(in the rows, 128 means zero)
The same turns and mirrors carry the whole set onto itself and the rows of a family onto each other. Which other rows belong to the same family as each row named below? List them in the order they appear above.
These 32 rows form 4 families of 8 rows each.
Mobos: [137 129 136 123 143 110  94 109 151 173 118 149 110 122 124 124 145]
zaf: [131 116 140 124 136 121  94 109 145 169 123 136 108 118 118 133 156]
nokip: [147 127 129 140 163 141 115 111 141 154 137 122 107  92 101 105 128]
nunid: [154 129 143 122 131 105  96 115 157 171 121 140 128 119 113 141 152]
nolil: [147 112 102 105  95 123 132 136 142 141 121 127 162 129 125 142 122]
nub: [169 149  98 146 131 135 116 161 137 131 106 121 130 116  97  96 130]
satu: [135 120  97 127 100 128 155 141 115 126 103 112 135 112 125 106 115]
Sepu: [167 144  97 150 124 132 118 159 123 135 105 115 126 115 113  92 142]
kabu: [118 112 147 110 128 122 128  99 124 161 111 162 138 123 131 136 134]
furez: [122 108 136 109 126 112 145 118 118 159 113 155 154 114 139 145 138]
von: [127 116 132 129 154 139 144 106 107 140 119 150 147  84 115 101 119]
suk: [161 156 103 155 147 135 129 147 131 130 108 110 125 101 107 100 136]
Zenad: [151 123 143 127 148 125  99 104 155 171 127 148 118 125 121 126 146]
zul: [121 123 130 124 159 143 140 123 109 148 121 146 137  79 112 113 108]
vobo: [144 129 102 104  96 120 129 131 131 136 117 137 162 138 116 145 114]
maliv: [137 109 113 104 105 103 127 134 127 141 109 141 156 137 116 154 128]
ren: [137 134  98 133 110 133 152 148 106 119  96 127 145 115 107 101 119]
puvo: [169 138 107 126 113 131  90 155 159 147 113 127 150 118 116 134 135]
zuku: [142 134  97 126 101 127 159 136 107 129 111 117 146 112 106 102 120]
gofin: [106 112 141 109 131 123 120 121 113 161 109 160 137 105 129 142 136]
Dudo: [135 122 100 110  94 122 139 134 131 132 109 137 157 145 121 139 131]
mome: [111 127 138 109 133 122 126 105 125 159 112 167 149 108 134 138 137]
viri: [155 133 140 145 167 138 120 118 133 159 122 140 115  92 106  91 127]
raren: [169 132 114 135 129 121  87 137 156 139 115 124 138 133 109 142 153]
keze: [164 141 137 151 158 128 107 119 140 143 115 123 109  95 103 101 122]
dal: [169 139 102 128 119 126  87 153 147 142 112 135 141 140 123 135 136]
liko: [132 121 129 139 153 133 155 120 101 129 107 137 135  90 127 106 108]
puso: [152 119 131 143 164 127 113 110 134 152 125 133 108  98 104  89 129]
tepel: [128 132 102 124 123 117 169 144 103 134 103 128 142 106 113 114 110]
Sopug: [122 122 143 127 145 134 148 112 102 148 106 155 137  90 116 101 115]
Mirur: [157 148 103 148 118 135 113 160 131 132  93 111 122 102 115  98 127]
mas: [166 137 100 124 115 123 102 147 161 145 119 131 143 146 112 133 143]

The rest of the family of vobo: Mobos, Sepu, von, zuku, mome, dal, puso
The rest of the family of kabu: nub, Zenad, ren, Dudo, viri, Sopug, mas
The rest of the family of maliv: nunid, furez, suk, raren, keze, liko, tepel

The same turns and mirrors carry the whole set onto itself and the rows of a family onto each other. Which other rows belong to the same family as each row named below? List them in the order they appear above.
These 15 rows form 3 families of 5 rows each.
E: [140 159 141 127 124 112 148 106]
V: [114 147  98 116 127 119 122 122]
Z: [173 141 147 133 124 113 127 144]
M: [140 161 134 121 108 112 143 121]
A: [143 116 148 131 152 145 116 156]
Y: [169 145 153 143 135 116 123 134]
R: [110 140  99 124 127 122 136 119]
N: [145 114 154 126 145 143 109 149]
K: [146 156 134 125 114 114 148 109]
W: [172 149 154 137 141 124 127 135]
U: [126 108 109 111 146 150 127 133]
T: [118 138  99 124 136 119 140 112]
J: [128 110 110 103 140 141 106 132]
F: [129 112 106 113 144 151 114 136]
X: [146 108 149 125 140 127 108 153]

The rest of the family of R: Y, N, K, F
The rest of the family of J: V, Z, M, X

